Each row is where one point has got to under a steady rotation. How many ticks took it there?
The counts run from 0 to 398.
[  6 -15  -8 -24   2   6  -1  -7   3  12 -10   2  16 -24  12 -11  24  -8
 -16  21   6 -12  -2   0  14   8   8   4   8  -8 -10  22]
85
[  4 -16  13 -22  19  22   0 -18 -14  14 -13  -9   7 -11   9   5  11  24
 -24   3   1   3  18   4  -2  11   6   0  -2   5  -9 -12]
325
[ -9 -18  -2  -5  12  16  14 -24  -7  18 -18   0  15 -24  23 -10  12   4
  -9  18  -3  -1   1   4   4   3  20  -4   5  -1 -15   7]
164
[ 10  -6   7 -28  14  10   8 -31  -8  19 -13  -3   4 -12   2  -4   6  10
 -27  11  16 -19  11  -3  -3   2   4   2   2 -12  -4   2]
172
[  7 -14  25   0  -3   4  11 -26  -9  14 -22 -22  12 -20  -1  -7   3  10
  -6   6   1  -5  12  -3 -12   5  11  -8 -10   0  11 -23]
256
[  6 -22  -2 -13   1  11   3   2  -7  19  -8 -14  37 -14   9 -20   7   7
 -12  15  -1 -11  -7 -12   1   8  -3  -1 -18   8 -10   0]
230
[-10 -10   0 -18  -8  -4   9 -14  -1   8 -13  -6  28 -13   0 -13  20  -2
  -1  19  16 -25  -7  -1  23  11   5   3   1  -7  -6  11]
80
[-10  -6   0   1  -4   3   5 -15 -17  10 -24 -15  44   7   7  -7   2   9
  -3  26   5 -13   4 -16   1   2  -1   1  -6  10   0   2]
72
[ -3  -3   4 -24  15   2   5 -32  -9  18 -14   0  11 -11   1  -2   8  17
 -26   3  12 -21  15   3   1   4  10   6   4 -13  -4   3]
171
[ 14 -16   2  -8 -10  -8  -4  13   3  12 -32 -12  30 -20  11 -14  12  -6
  -7  14  -1  -9  10   2  17   3   8  -3   2   5   3   7]
364
[ -6 -14  11 -14  14   3  -5 -12  -8  16 -15  -8  14 -21   7   2  10  17
 -31  -4  -7   6  24  10   4   7  19  -1  -3   3  -9 -11]
323
[ -6 -15   3 -12  -4   7  19 -16  -8  12 -18 -14  28  -2   5 -16  11   0
   3  26  16 -21 -12  -7  16   6   0  -1  -5   3  -4  -1]
77
[ 21 -11  34 -17  -5  10  -2 -11  -8   8 -17 -17   0 -16 -11  -1  21   5
  -2  17   7  -7  14  -4 -12  13 -13   1 -12  -9  10  -6]
334
[-14 -20   0 -13   3  13   6   3 -11   8 -20   0  27 -15  12 -11  23  12
   6  15   1  -7  -1   6  23  16   1   1   1   6 -17   9]
6
[ -9 -12  21 -10 -14  -4   7 -30  -6   3 -16 -17  11 -19 -12  -2  21  -2
   0   4  10  -5  16  -4   5  14   7   0  -3 -13  11 -18]
261
[ 15  -9   6  -3   5  12   9 -20  -7  23 -16 -13  29 -26  12 -13   1  17
  -7  11  -5 -13   4 -11 -22  -1   3  -2  -6  -5   2   5]
23
[-16  -8   0  -2  10  -6  11 -23 -19  19 -18  -7  37  -6   0 -14   0  14
  -9  13   5 -20   5 -10  -3   1   3  -2 -14  -4  -9  -2]
303
[  2 -18   2 -19  -1  -6   9  -7   5  14 -17  -4  10 -18   6 -18  23 -16
  -6  26  11 -17  -7   2  23   4   7  -4  -2  -8  -9  11]
82
[  4 -11  10 -18  17  17   5  -8 -18  20 -16  -3  22 -17   4  -8   5  32
 -14  -3   4 -12  11  -3  -8   4  -3   1  -8  -1  -9  -6]
97
[-17  -3  21  -9  -1   3   1 -34 -11   2 -12 -20  19   5   0  10   6  15
 -19  18   6  -8  14   4   8  14  15   3  -2  10   2 -11]
121
[ -8 -22   7  -6  -2   0   4  11  -7  11 -25 -10  26 -19   9 -16  17   0
   2  19  -3  -4  -2   8  23  11   8  -6  -9  10 -12  -3]
4
[ -1 -11  -4 -14  16   1  -9  -2 -10  20 -19  -2  27 -21  14  -6   6  19
 -31   0  -8  -6  20   5   1   1  13   2  -1   1 -13  10]
92
[ -5 -15  12 -22   3  -6  -3 -27  -3   6  -1  -9  -1 -17  -7   2  25 -15
 -32  14   3   1  15  -2   3  13  11   3  -6 -13  -6  -5]
37
[ -5 -13   4  -1  -2   8  15 -16 -15  12 -23 -18  32   5  10 -12   2   2
   0  33   8 -12  -3 -14   2   2  -2  -5 -10  13  -2  -2]
73
[  9 -21  -9 -11  -7  15   0   7  -4  11 -28  -6  33 -21  20 -13  16   2
  -3   7   3  -3   9  -5  15   6   3   2  10   4  -1  12]
366
[ -5  -6  -6   2   3  -4  -7  -4 -18  11 -31   2  30 -17  11  -5  15   1
  -5  20  -8  -3  20  -8  -8   1   0   5   6  -8  -9  24]
295
[ 13  -4  11 -12  22  -5  -1  -7 -11  22 -27   3   3 -15   6  -8  10   2
 -16  29   1 -15  14   6  -7  -5   2  -2  -7  -8 -13  19]
16
[  0  -9  21 -17  10   1   5  -9 -17  20 -17  -4  19 -20 -12 -10   9  27
  -5  -3   4 -19  13   1  -5   8  -1  -1 -13 -10  -4 -13]
100
[ 11 -11  15 -15  -4  10   0   4  -6   6 -33  -2   8 -13   6  -7  27  -1
  12  28  10 -14   6   2  12   9 -11   4   6  -6  -3  16]
288
[ 23  -7  10 -28   0  10  -2 -22   0  20  -7 -12  12 -18  -1  -7   9   9
 -25   8  10 -18  13  -9 -13   5  -2   6  -4 -10   8   1]
176
[ 10 -17   4 -23  -2   7   5 -20   8  18   2  -9  12 -30   5 -15  23 -11
 -17  18   2 -14  -9  -3   5  10   8   0  -6 -13  -4   9]
313
[  9   1  21   1 -13   2  -9  -9  -3   3 -22 -20  34  -6  10   6   9  15
   0  28  -7 -12   8   2   0   9   6   5   2  14  13  12]
204
[ 11 -13  21 -19  -2  15   6   5  -9   7 -31  -9  12  -4   4  -7  21   9
  10  25  15 -17   1   5  19  12  -6   1   1   8  -1   1]
284
